In the data rows, the value 128 means zero.
Each pair is two rows. How far apart are they, by a hidden measure? 0 means very close, and 20 very far. Two or three weighted sums of its numbers give each row a place; it is the straight-line distance between the places.
[ 86 148 180 164  89 117 123 144 135  90 131 151 164 115 111 122 106 135
 125]
[113  99 104  76 139 101 141 136  77 137 158 120 127  95 157 144 122 135
 167] >> 8
[120 113 152 135 118 105 170 107 104 143 166 132 166 145  96 136 231  83
 137]
[ 67 128 100 111  85 178  88 179 147  34 124 109 160 109 219 146 116 199
 162] >> 12
[109 170 165 111 104 129 107 170 137  56 123  93 121 103 112  96 125 145
  76]
[ 78 105 156 125  77  74 119 105 165 124 216 128 135 155 114 113 100 159
  93] >> 6
[148  90  63 132 142 181 113 142 198 131 119 143 135 108 196 179 116 154
 157]
[118 160 186  90 151  96  87 135 130 115  86 121 163  96 134 122 108  95
  75] >> 2
[118  65  88 133 109 194  81 173 151  72 130 123 132  99 214  88 113 196
 199]
[125 132 178 161  98  85  89 151  93  89 124 135 176 136 119 112  93 124
  78] >> 3
[191 158  89 115 167 199 158 143 188 164 160 114 114 112 193 193 145  96
 122]
[122 104 161  95  97 125  99 108 118 136 131 135 131 144 132 114 121 151
  99] >> 5
[144 124 131 164 112 114 101 109 150  82 129 150 109 138  83 138 120 149
 130]
[ 89  53 113 121 105 194  73  71 174  84 135 168 112 122 212 123 127 208
 139] >> 6
[170 154  77  91 142 176 141 137  98 154  50 106 106 190 108 144 129 138
 197]
[124  98 178 155 193  96 150 129 117  98 129 122 132 156 150 179 150 113
 144] >> 11
[125  96  31  82 129 170 165 189 125 136 156  85 114  67 165 153 110  98
 104]
[134 122  78  99 134 132 120 115  71 142 109  88 167  89 115 122 168  97
 196] >> 11
[128 138 156 152 175 131 137 148 137 136  67 144 137 108 153  73 134  43
 118]
[163 117 107 165 155 148 170  96 113 134 130  97 104 100  90 115  93  96
 130] >> 16
[172 112 152 119 109 120  99 110 132  97 143 181 117 142 108 121 155 156
 123]
[ 96  53 115  90 116 195  82 110 117  97 118 137  57 125 196  91 162 211
 125] >> 10
[109 120 107 156 144 146 144 180 142 107 113 142 134  97 117  71 108  76
  70]
[111  81 160 119 102 165 113 126 139  86 154 151 115 144 121 112 118 112
 148] >> 9
[107 134 150 161  89  71 123 115  90 151  84 101 139 163 108 124  73  80
 123]
[135 133 164 149 156 122  83 172 134 118 119 140 162 124 102 121 125  77
 129] >> 8
[117 140 145 163 135 121  78 165 139 119 111  89 156 119 126 113 117 122
  94]
[ 53 115 133 179 189 144 155 167 177  93 147 115 111  84 134  59 111  76
  96] >> 3
[113 143 152 147 122 112  94 149 153 113 125  74 167 129 102 130 115  91
  89]
[117 136 110 109 157 149 195 177 104 181  94 125  90 148 106 129 129 115
 185] >> 12
[113 179 163 169 119 100 121 184 146 108 132 110 134  57 104 136 123 149
  96]
[129 154  88 120  74 112 144 181  93 190 103 149 115 128 129 163 109 128
 171] >> 8
[126 123 137 142 171  86 114 112 123 144 145 123 120 138 119 135 173 113
 125]
[140 155  87 119 170 182 138 159 142 169 175 129 116  83 148 117  44  92
 125] >> 7
[112 146 167 164 107 100 116 146 154  94 105 113 158 124 111 122 136 118
  84]
[108 160 180 167  89  94 127 158  80 139 114 169 112 162 160  91 131 115
 127] >> 6
[152 201 183 112  69 124 125 126 147  65 130  73 152 153  99 147 128 139
  98]
[143 155 103 135  84 141 126 159  94 195  94 108 152 128 113 142  98  88
 162] >> 14
[ 94  91 135 106 109  74 107 117 122 126 173 131  87 153 140 110  76 109
 111]
[130 124 138 191 184 140 120 161 146 105 103 108 101 129 153  84 118 102
  78] >> 10
[148 179 138  90 142 158 115 131 200 214 147 136 103 120 175 184 147 131
 163]
[ 80 178 141 114 112 116 140 124 144 133  97 116 108 148 122 112 109 149
 103] >> 5
[123 160 145 161 135  79 128  83 143 153 112 109 187 170 140 124  90  97
 124]
[146 133 109  89 133 133 122 162 175 139 132  77  39 140 121 181  94  84
 120] >> 6
[127  90 114 142 209 165 128 163 144 121 132 142  57 131 107 106 155 144
 134]
[130 141 156 105 132 116 159  94 116 142 150  69 121 105 126 126 119 136
  92] >> 9
[158 145 100 104 150 144 101 140  62 176 110 118 156 114 101 152 140 156
 164]
[146 104 115  55 159 104  73 110 118 100 157 107 153 165 121 130 128 147
 147] >> 12
[118 127 124 139 119 137 156 138 135 160 130 140  87  84 110 128 121  84
 156]
[142  99 131  57 172 120 145 128 131  83 162 128 129 171 174 116 169 106
 148] >> 17
[148 113  78 151 155 137 159 119  39 126 108  93 151 107  81 143 134 148
 192]
[125  73 146 137 114 111 131 125 134 122 154 136 194 130 107 155 140 120
  40] >> 10
[ 82 159 144 100 146 129 166 142 129  65 129 132 118 107 177 162 141 123
 138]
[179 167 101 159 162 142 117 124  76 117 149 134 160 100  89 141 112 151
 177] >> 11
[149 130 139 133 215 162 122 156 155 130 127 120 183 114 167 153 165 115
 156]
[118 180  90  95  84  76 112 167  62 161 146 120 121 123 120 132 128  88
 137] >> 7
[181 139 168 102 180 122 139 114 116  88 142 109 138 122 129 131 135 108
 163]
[100 113 100 110 183 135 154 129 133 123  90 187  69 182 126 173 156 114
  95] >> 10
[ 68 120 143 165 123  76  92  94 137 130 131 149 140 133 112 111 186  76
 114]
[154 112  98 128  94 172 161 155 175 133  84 107 128 134 168 162 136 138
 122] >> 9
[139 120 163 120 164  97 181 137 127 105 163  96 107 181 149 147 134 104
 161]
[101  88 136  83 188 131 103 112  94  97 125 127 120 179 162 180 151 117
 177] >> 5
[ 88  94 109 211 150 174  90 124 159 152  72 135  96  85 159  79 111 130
 124]
[161 143 188 156 139 109 100 133 178 116 135 128 151 111 113 130 137 130
 109] >> 12
[126 198 181 186  99 112  88 162 122 110  99 106 171 104 111 132 124 102
  49]
[105 119 138  85 175 121 145 133  93 148 168 151 101 138 154 173 163 139
 178] >> 2
[115 137 162 181 131 168  93 164 152 102  97 143 134 150  73 110 103 108
 104]
[103 110 152 132 131  88 153 105 164 142 134 147 116 130 144 144  87 107
  91] >> 6
[120 133 152 150 122 123 132 159 139 161 119 126 124 123 119 137 112 139
  74]
[119  27  95  79  78 158 136 158 162  82 179 162  58  84 222 158 154 173
 168] >> 11
[159 150 140 127 112 141  78 166 159  92  93  98 131 180  79 165 127 148
  97]
[156 101 159 129 143 139  72  86 149 152 123 149 111 147 151 144 139 182
 116] >> 6
[149  94 104 164 100 136 120 151 140 139 148 132 147 177 125 101 133 183
 126]
[132 129 112 123 149 151 178 127 148 105  57 116 105 107  79 112 105 116
 113] >> 9
[117 131 148 143 160  92 171 143 141 166 140 151 162 157 170  87 118  85
 162]
[139 135 136 117  87  66 138 111 134 178 164 105 146 133 141 126  90 107
 120] >> 10
[142 114 163 112 211 115 153 133 111  85 146 147 165 150 154 198 150 136
 156]
[186 105 119 112  96 112 193 100  71 130 108 117 157 121 107 137 151 110
 126] >> 4
[ 69 154 152 131  79 148 128 153 145  67 110 117 122 153 116 180 147 149
  84]
[119 148  89 103 110 210 136 148 166 161 138 110 139  76 181 160 109 154
 159] >> 2
[181 192 150  98 106 119 108 158 116  78 108 127 123 151  97 106 129 127
 125]
[136  93 150  85 148 112 138 118 104 111 143 143 130 173 149 169 166 130
 142] >> 7
[170 141 125 118 144 155 103 110  89 173  99 100 115 166  99 147 123 106
 159]
[190 196  71 125 151 171 118  87  75 146  83 124 127 130 124 196 116 102
 140] >> 8
[ 93 115 112 139  86 104 136 135 109 148 118 113 108 141 151 125  99  99
 135]
[140 114 147 101 163 163 149 177 141 140 110 117 125 162  98 167 158 129
 130] >> 14
[104 129 148 152 117  96 114 135 157 149 186  80 129 106 177  77 119  94
 155]
[136 127  75 133 136 210 101 118 137  79 144 110 148 109 203 159 107 197
 179] >> 12
[139 140 166 100  89 105 135 111  75 112 119 196 115 134 112 120  99 106
 129]
[ 96 153 138 152 107  91 133  99 140 120 156  95 101  83 154 129  94 102
  93] >> 10
[125 155 152 171 143 129 131 110 159  70 108 113 163 136 107 133  85 117
  76]
[164 102 102 106 176 148 139 113  95 191 137 122 129 128 135 139 158 107
 145] >> 5
[147 165 144 165 126  74 163 109 132 166  77 111 146 147 150 140  91 124
 112]
[141  97 120  96 141 154 114 121 119  68 126 147 107 162 109 153 126 140
 128] >> 12
[ 92 160 141 153 128 159 104 148 165 120 149 176 133 141 103 147 119 142
 114]
[174 110  96 137 161 171 155  70 113 143 110  90 158 118 105 144 138 130
 141] >> 4
[ 91 170  93 141  98 196 154 115 183 152 118 102 123 114 188 168 161  79
 152]
[162 107  98 137 163 160  76  66  76 179 138 116 121 170 101 124 143 123
 167] >> 17
[112 148 139 139 129 106  76 156 137 143 134 184 134 118 109 165 137 153
  87]
[175 134  93 107 167 147 144 128  54 133 132 130  99  88 107 133 120 127
 201] >> 6
[ 68  52 102  96 125 164 123 115 173  58 102 184  79 127 205  91 103 155
 130]
[164 124 124 173 104 148  98 110 155 133 127 137 139 147 118  83 145 143
  95] >> 9
[127 123 159 134 144 142 122 141 100  70 136 112 101 189 125 111  85 147
 140]
[137 150 160 139 122 110  81 126 140 105 157 160 130 186 123 148 136 182
 130] >> 4
[125 170 160 127 141  93  74 159 151 104 126 114 132 128 120  84 120 109
 108]
[116 140 107  85 136 115 175 123 168 178 132 135  69 112  95 109 144 121
 158] >> 9
[153 106 128 108 145 113 132 136 136 131  83 123 138 149 117  89 158 116
 151]
[179 159  88 117 153 155 137 122  80 152 118  82 139 132 126 146 103 142
 182] >> 14
[141  91 166 152  77 112 107 117 123 100 100 193 119 188  78 100 115 143
 158]
[142 147 180 151 117 126 119 177 142 121 142 109 165  99 104 136 125 111
 116] >> 5
[122 155 150 140 105 112 142 122 111 129 167 118  97 134 132 109 125 170
 115]
[102  97 161 109 102  89 123  88 131 143 161 145 113 148 137 133  95 151
 122] >> 7
[112 115 144 139 126 117 147  99 159 165 206 149 141 155 104 137 189 188
  93]
[129 123 158 158 133 143 128 148 139  47 132  93 119 118 107 110  93 169
  68] >> 5
[124 105 137 118 120  74 144 107  69 103 125 153 106 149 101 131 167 135
 132]
[109 119 160 171 159 144 122 162 147 131 136 114 172 133 154  66 125  96
 167] >> 9
[126 145 116 131 134 178 170 144 137 178 153 115 131  93 163 175 121 137
 149]
[ 99 151 140 133 140 108 110 135 104  79 131 153  71 120  93 159 114 141
 127] >> 8
[ 93  92 168 134  90  96 134 105 133 111 105 153 130 109 121 127 126 158
 137]
[127 105 164 125 115 136  69  84  88 139 140 129 118 140 148 127 155 142
  99] >> 12
[ 96 144 157 137 157 145 197 155 204 137 110  95 166 117 189 180 130 102
 138]
[136 146 152 133 138  98 100  80 117 126 167 133 139 131  90 111 196  93
 140] >> 15
[129 138 154  98 105 138 136 108 112 161 174 106 110 169 121  93  98 144
 137]
[106 137 114 159 130 148 158 176 152 145 133 173  99  48 119  62 100  97
  87] >> 10
[161 119 160  93 118 118 130 117 126 141 103 118 105 153 116 132 118 158
  86]
[157 165 168 138 133  76 145  63 157 158 128 178 175 145 103 150 136 133
 114] >> 6
[153 189 133 153 127  83  83  53 120 127 123 195 157 156  99 118 205 136
 107]
[104 148 117 157  83  94 147 117 100 113 124 120 168 118 129 132  94 128
  99] >> 10
[114 165 181 131 104 122 103 155 140 119 133 128 161 118  96 110 133  68
  98]
[206 164  80  96 131 173 197  81  15 159  96 116  95 148  81 121 137 142
 179] >> 11
[111 189 136 141 100 107 112  95 157 136 148 137 113 117 114 119 179 121
 113]
[118 116 151 113 192 113 147 146  84  77 123 158 130 101 121 181 188 133
  77] >> 6
[117 151 144 154  81 133 139 137  99 139 119 119 117 148 138 103 102 104
 103]
[133  96 145 150 162  78 106  86 144 103 163 177  52 133 111 128 116 125
 107] >> 14
[173 173 159 148 138 134 112 163 133  90 104  93 152 114 109  87 138 148
  86]
[131 157 102 188 197 141  81 104 162  91 109 111 139  57 156  48  77 114
  67] >> 9
[142  91 119 145 136 107 104 147 145 103 166 106 130 152 116 134 125 170
 129]
[181 141  70 111 109  67 161 138  96 159 153 116 128 132 121 154  89 100
 197] >> 7
[147 175  83 122 136 116 150  92  78 151  83  90  94 131 117 142 136 122
 184]
[ 89 156 150 140 191 112 134 154 163 121 104 115  83  66 117  43  95 134
  98] >> 8
[ 66 101  34  40  84 165 223 162 190 176 173  75  95  96 145 155 119 107
 111]
[ 96  80 134 109 152 120 155 161 154 124 169 146 110 178 137 127 137 107
 123] >> 3
[ 97 156 122 185  82 103 182 120  91  82 123 121 137 138 146  97 113 133
 120]
[105 145 141 115 136  89  92 100 151 166 104 126 136 144 136 143 176 133
 104] >> 11
[112 135 123 127 137  89  89  80 126 133 212 172 125 125  71 131 206 151
 156]
[102 180 147 159 132 150  91 131 156 101 118 141 114 114 129 135 107 117
  78] >> 6
[124 189 153 144  75 179 122 149 150 105 117  87 147 153 101 111 122 101
  39]
[ 92 114 136 128 118 108 115 106 132 113 147 140 178 172 133 117 129  88
 119] >> 9
[ 97 125 165 184 124  70 141  93 111 220 164 173 161 123  87 147 184 169
 126]
[128 146 146 127  90 125 112  70 110 122 140 145 115 176 114  85 129 135
 115] >> 11
[143 114 126 181 144  66 119  73 149 172  86 160 140 155 115 148 204 174
 101]
[121 169  89 122 181 158 114 112  89 153  76 125 101 123  75 124  95 136
 204] >> 7
[163 149 123 103 140 137 160 139 129 181 146 126 129  83 145 185 108 118
 124]
[128 164  74 141 169 194 153 141 148 125 123  97 116  65 176 204 119  90
 107] >> 6
[136 126  81 129 111 134 222 141 132 153 219 130  40  74 112 165  68  72
 177]
[195 122 178 119 105 142  88 122 105 136 154 156 109 118 123 116 128 155
  90] >> 10
[116 130 117 151 139  83 112 119 162 119 167 146 118 156 119 173 213 132
  83]
[ 88 105 130 173 152 126 122  96 151 194 141 152 149 140 109 123 196 108
 137] >> 15
[165  88 145 105 121 114  94 160  91 154 163 127 110 158 134 135 131 142
 132]
[ 91 157 169 156 105 116 128 209  77  95 131 122 180 112  82 106 129 115
  90] >> 8
[108 110 117 124 172 115 129  86 143 117 158 122 163 144 108 110 158 125
 124]
[149 105 104 141 138 149 156  94 112 155  99 106 181 126 105 106 179 171
 165] >> 9
[114 132 138  90 161 107 141 179 125 128  95 158 111 123 106 163 146 124
 100]
[104 132 149 142 113  86 135  55 145 131 139 141 104 124 124 112 142 122
 127] >> 12
[148 180  99 117 108  71 139 152  53 128 133 142 136 114 144 126  82 136
 111]
[132 130 114 152 138 128 104  53  88 126 105  84 156  79 115 142 160 145
 182] >> 15
[115 144 145 157  96 113 104 140 178 133 133 194 121 132 110 107 143 134
 155]
[101 145  99  98 139 211 157 149 130 120 112  34 122  88 166 180  97 133
 115] >> 14
[164 135  98  97 172 138  95 135  93 143 141 127 137 120  68 143 164 173
 189]
[ 83 109 168 156 171  85 113 157 134  94 103 123 183 121 171 118 129 123
 143] >> 14
[135 119 122 157 154  87 119 102 125 198 145 141 138 136  94 177 190 144
 126]
[134 127 128 162 178 134 161 145 119  71 101 136 154 154 163  89 131  77
 128] >> 2
[156 140 147 168 103 143 136 146 121 161 137 161 134 150  98 118 114 106
 101]
[144 166 126 150 179 153 112 117 176 123 165 104 113  92 115  74 111 121
 113] >> 11
[110 154 159 142  79  88 149 119 107 104  96 141 128 163 119 109 110 115
 151]
[119  40 124  87 128 156  38  83 167  89 166 150  71 130 225 124 143 180
 147] >> 15
[123 105 102 139 166 126 104 113  91 152 102  67 153 143  93 157 155 120
 167]
[169 139 112 132 173 164 123 114  76 120 102 103  60 158 106 145  87 113
 175] >> 7
[119 146 153 126 122 100  97  85 112 116 196 134 152 144 159 103 209 129
 127]
[131 123 115 149 177  74 153  91 149 106 157 113 175 105  94 145 168 113
 124] >> 7
[ 89 145 149 105 167 141 140 129 160  91 124 144 106  80 136 103 108  96
 135]
[105  77 114  99  72 203  95 135 154 102 141 117  93 121 216 152 110 192
 167] >> 9
[125 169 142 157 107 117 106 156 109  87  99  75 126 136 101  93 120 193
  97]
[149 112 116 102 109  72 155  70 102 147 129 161  87 137 108 143 126 103
 135] >> 12
[144 146 164 109 101 131  58  86 145  86 157 150 117 166 126  89 141 148
 124]
[113 117 169 119 167 133 142 128 149 108 145 149 140 123 189  74  99 102
 139] >> 10
[109 146 162 153 177 111  94 154 152 189 111 106 174 160 171  58 104 117
 160]
[103  83  98  97 136 116  92 158 102 122 112 122  93  95 191 143 149 169
 139] >> 11
[159  75  77 117  78 172 104 162 166 103 132  91 116 104 211 140 104 145
 120]
[118 146 133 173  87 128 131 104 115 104  65 141 129  75 102 129 156 117
  63] >> 9
[109 191  83 133  61  62  80 171 129 168  97 144 136 149 128 115  85 125
 157]
[ 95 128 159 137 126 127 100 166 133  99 111  92 156 121 108  90 133 141
 127] >> 5
[ 86 151 104  67 126 123 176 145 120 121  90 144  97 147  86 195 171  86
  82]
[123 148 149 117  91 141 109 152 106  85 149  93 104 125  77 126 106 166
  83] >> 16
[160 111 127 126 106 131  83 141 102 140 151 122 139 170 112 131 186 127
 111]
[ 88 134 164 139 101 112 122  94  87  88 144  96 122 138 158 112  91 113
  89] >> 13
[143 115 143 126 147 134 127  79 121 118 131 158 130 139  93 129 187  97
 110]
[134 146 160 187  95 106 119 140 140 102 124  81 134 135 116  95 104 100
  94] >> 7
[107  67  13  91 134 181 150 190 149 167 122 105  98  65 149 153 107 135
 132]
[108 129 140 123 115 138 141 132 148 108 140 165 100 150 123 116 154 151
 113] >> 1
[158 129 163 125  98 139  98 132 189  88 141 199  86 172 116 117 160 139
 123]
[116 150 153 171 150 132 163 173 136  66  96 152 172 126 167 115 158 107
 121] >> 10
[171 153  81 120 193 195 128  91  63 136  73 100 114 111 109 113 113 159
 188]
[ 88  60  46  65 117 146 165 197 202 111 141  91  38 116 201 112  87 139
 125] >> 9
[ 94 146 155 152  83 101 155  90 118 140 116 129 123 124 156  90  77  95
 100]
[ 87 155 182 164 126  49 106 110 180 118 115 142 165 105 107  89 121 101
  75] >> 8
[168 187  68 162  80  77 166 135 106 198 106 104 103 126 148 152  44 137
 149]
[141 144  78 140 156 145 169 118  84 135  94  91 126  99 100 149 140 160
 202] >> 4
[146 141 127 157 145 145 112 112 123 119 113  95 160 123 166  62 156 120
 118]
[104  67  77 142 127 182 111 129 171  53 127 147 102 125 192 147 119 182
 150] >> 8
[170 140 134 118 116 100 102 115 125 121 164 145  84 133 103 185 150 139
 144]
[152 117  81 116 137 134 156 101 115  88 146 109 109 119 116 153 121 123
 148] >> 3
[106 113 157 134  90 130 131  81 114 139 109 120 104 154 142 179 106 115
  91]
[100 115 143  90 178 124 167 165 130  93 113 118 142 108 184 106 127 147
 136] >> 10
[ 96 132 179 131  99 129 133 160 179 133 104 100 140 102  94 118 108 143
  40]
[183 156 156 138 167 115 186 150 120  87 129 151 136 142 136 165 157 157
 150] >> 7
[156 107 163 168 158  77 112  88 126 122 146 152 151 130  74 150 177 124
 102]
[160 135  61 125 135 134 128  97 106 200  90 113 126 109  99 143 157 118
 179] >> 9
[148 109 123 115 123 132 110 141 119 147 154 107 108 134 134  88 139 188
 159]
[140 152 122 146 123  93 145  79 170 157 148 158 118 142 148 131 205 170
 151] >> 6
[138  91 147 159 140 108 139 147 184 148 103 143 154 116 146  82 130 117
 119]
[ 94 111 124 112  95 138 126  80 135 156 166 124 118 174 139 112 103 124
 118] >> 14
[131 152 126 119  78 137  72 106 151 134  97 135 129 143 115  89 149 136
  98]
[137  93 110  70  91 134 129 138 164 101 103 140 103  67 168 175 114 160
 142] >> 9
[141  72 160 122 150 134 144 157 137  71 120 149 127 198 168 164 150  99
 127]
[168  94 170  96 115 166 102  93 122 112 137 113 146 166  78  87 170 155
 105] >> 10
[157 147  50 154 125 193 133  86  29 122  99 109  98  80  91 152 154 147
 173]
[194 168  77 107 145 141 151 116  25 150 100 152  95 139 113 160  90 167
 213] >> 9
[110 157 116 157 132 131 166 133 169 113 118 123 177 101 184  70 143 113
 107]
[168 128  81 159 141 158 136  99 111 144 111 124 114 111 102 137 144 153
 186] >> 4
[118 168 170 179 140 114 128 153 123 137 110 139 194 118 136  78  94 117
  88]
[100 123 132 140 141 110 113 108 122 133 177 160 146 129 111 136 104  98
 148] >> 8
[ 50  39  80  91 119 185  75 139 161  71  91 109  91  94 217 151 117 177
 153]
[ 84 184 147 153 137 107 130 146 155  87  76 112 153 104 107  78 118 154
  93] >> 12
[ 63 150 132 126 165 156 106 133 162  92  69 141  86 108 120  67 110 110
  34]
[171 151  46  90 177 131 125 112  73 137  70 107 140 113 101 146 126 112
 174] >> 5
[119 112 178 134 161 126 133 136 150 119 129 109 164  98 168  86 123  97
 133]
[143  45 158 101 111 132 131 143 134 113 132 133 186 150 124 116 123 152
  79] >> 11
[101 120 125  83 156 158 160 102 105 150  99  89 144 148 141 148 159 135
 172]
[108 115 132  50 143 156 217 170 107 122 112 154 174  72 162 155 150  96
 138] >> 10
[145 125 113 126 107  81  99 136 121 153 137 144 110 168 128 130  96 131
 170]
[ 95 166 125 169  96  97 137 125  87 159 115  92 142 126 132 144 104 122
 141] >> 13
[181 101 159 142 134 158 190  70 110 105 119  71 137 141 100 132 130 138
 140]
[ 87  93 110 159 176 124 108 150 138 126 129 110 139 121 128  83  81 100
 129] >> 3
[132 106 157 134 148 109 143  60 149  81 179 156  72 117 122 135 125 186
 140]
[ 79  93 165 135 128 130 113  94 128 123 139 118 201 141 171 105 123 101
 134] >> 15
[109  96 141 111 164 182 131 145 139  95 120 169 112 133 151 159 113 130
 135]
[176 131 109 114 146 150 120  57  76 171 137 103  73  97  96 167 174 142
 129] >> 11
[134  92 133  85 161 140 162 151 118  81 109 106 150 138 102 169 161  85
 101]
[136 180  87 122 171 160 163 111  38 167  98 121 138 105  97 109 134 132
 154] >> 9
[134 128  68  86 144 107  99  71  75 164  96  99 183 163 112 125 184 133
 158]
[190 124 133  89 143 158 137 120 177 135 184 125 122 133 173 174 126  76
 197] >> 9
[ 93 133 154 143 125 102 114 101 172 160 194 150 169 123 119 115 191 150
 124]
[118 105  62  42 101 163 184 182 133 169 176 110 136  31 168 147 112  48
 118] >> 6
[144 119 137 139 151 141 132 135 162 122 106 136 168  65 118  38  94  60
 107]
[156  95 111 112 175 176 132 123 132 104 117  92 145 110 130 137 124 161
 176] >> 9
[126 139 114 172 173 139 108 149 179 124 139 146 141  70 117  44 120  89
 110]
[ 92  78 110 108 172 128 133 155 123  72 100 148  88 133 124 130 115 138
 147] >> 3
[157 116 165  96 108 156  69 127 127 124 139 107  80 121 115 162 138 201
 111]
[108 131 143 136 100 128 137 136 129 157 128 103 140 120 134 124 101  84
  96] >> 11
[113 156 169 147 136 176 110 132 148  90 150 187 112  75 108  36 127 109
 106]
[150 131 101 130 108 131 203 146 114 146 141 119  72  25  93 183  80  79
 143] >> 8
[139 170 146 143 122 122 105  92 126 116 113 153 160  84 107 143 118 113
  82]
[166 114 145 102 168  86 106  68 147 144 133 141 108 144  88 163 204 113
 138] >> 8
[ 89 162 129 119  97  86 142 135  89 125 126 133 115 153 116 119  95  81
 136]
[129  88 150  93 123 115  93 108 139 140 171 129 147 173 133 123 149 148
 115] >> 10
[135 154 115 132 135 189 187 117 109 100 108 122 128 113 124  92 137 127
 113]
[158 135 108  92  84  95 182 120  81 149 138 102 100  37 118 123  60  62
 154] >> 13
[ 85 113 171 120 144  97 113 123 100 141  87 168 115 161  86 123 140 166
  81]
[201 103 157 100 158 116 195 163 152 127 107 132 141 136  74 185 111 102
 131] >> 10
[184 152 130 155 170 161 176 131 165 153 142 140 137 166 136 189 114 118
 139]
[134 118 150 145 114 188 130 146 140 137 100 144 145 134 131 126 140 188
 109] >> 5
[106 135 119 147 126  81 126  40  96 130 125 126 122 112 126 115  80  85
 107]
[120 131 140 107 158 121 125 131 161 121 112 139 139 128 172  91 124  86
 168] >> 14
[157  70  67 130 109 180 126 133 145  97 151 122 144 112 216 130 104 148
 142]
[147 151 122 164 148 142 155 139  52 141  75 100 111  99 102 131  95 116
 177] >> 15
[104  98 133 159 170  66 132  82 111 136 137 153 175 131 111 172 190 121
 108]
[155 153 153  99 116 122 114 149 187 160 181 156 134  91 172 172 105 105
 153] >> 5
[163 129 140 108  99 101  87 119 158  98 125 197  96 161 116 121 141 162
 113]
[128  52  94 103  68 183  98 147 167 143 128 108 122  91 192 156 114 180
 155] >> 15
[ 97 168  96 152  89 134 135 136 115 151 118  95 158 124 142 117  69 105
  93]
[144 124  66 124 147 166 131 117 192 136 125  83 173 108 192 194 110 126
 128] >> 6
[100 153 134 111 100 130 149 149 105 128 128 110 164 146 124 123  59 102
 142]
[ 91 152 122 121  72  73 175 112  91 167  81 137 126 129 151 102  87 116
 126] >> 6
[ 96 143 101 118 162 163 107 118 199 155 171 126 155 143 173 197 138 120
 167]
[157 126 140 171 117 180 132 140  58 151 141 114 138 153 104 115 145 164
 130] >> 8
[141 153 163 119  91 124  74 124 105  85  88 176 102 122 107 143 145 167
  88]
[ 74  61 135 133 157  92 139 135 127  96 142 135  64 154 132 117 133 119
 163] >> 7
[131 132 165 107 119  90 130  97 164 152 164 170 190 131 122 124 147 125
 132]
[ 82 143 156 138  82  66 118 136 112 146 146 115 140 120 170 149  82  82
 123] >> 15
[164 179  94 148 142 128 140 102  83 197 153  99  97 131  84 140 127 111
 155]
[ 89 132 124 130  97 130 132 143 178 149 138 151 178 132 174  25 143  90
 134] >> 14
[115 142 104 141 165 108 132 109 131 118 107 101 189 162  70 142 168 153
 126]
[159 137 165 129 117  94 170 179 160 148 160 130  90 144  82 219 151  63
 120] >> 12
[100 119 111 116 135  79 127  75 104 129 150 145 142 156  95 128 193 179
  99]
[113 113 165 159 110  82 153 135 114 140 101 165 115 124 114 103 123  98
 104] >> 17
[134  90 126 114 111 203 124 198 114 104 120  94  98 163 137 135 161 137
 108]
[149 120  76 121 141 114  72 100 129 133 141 129 148 139 106 128 172 122
 153] >> 9
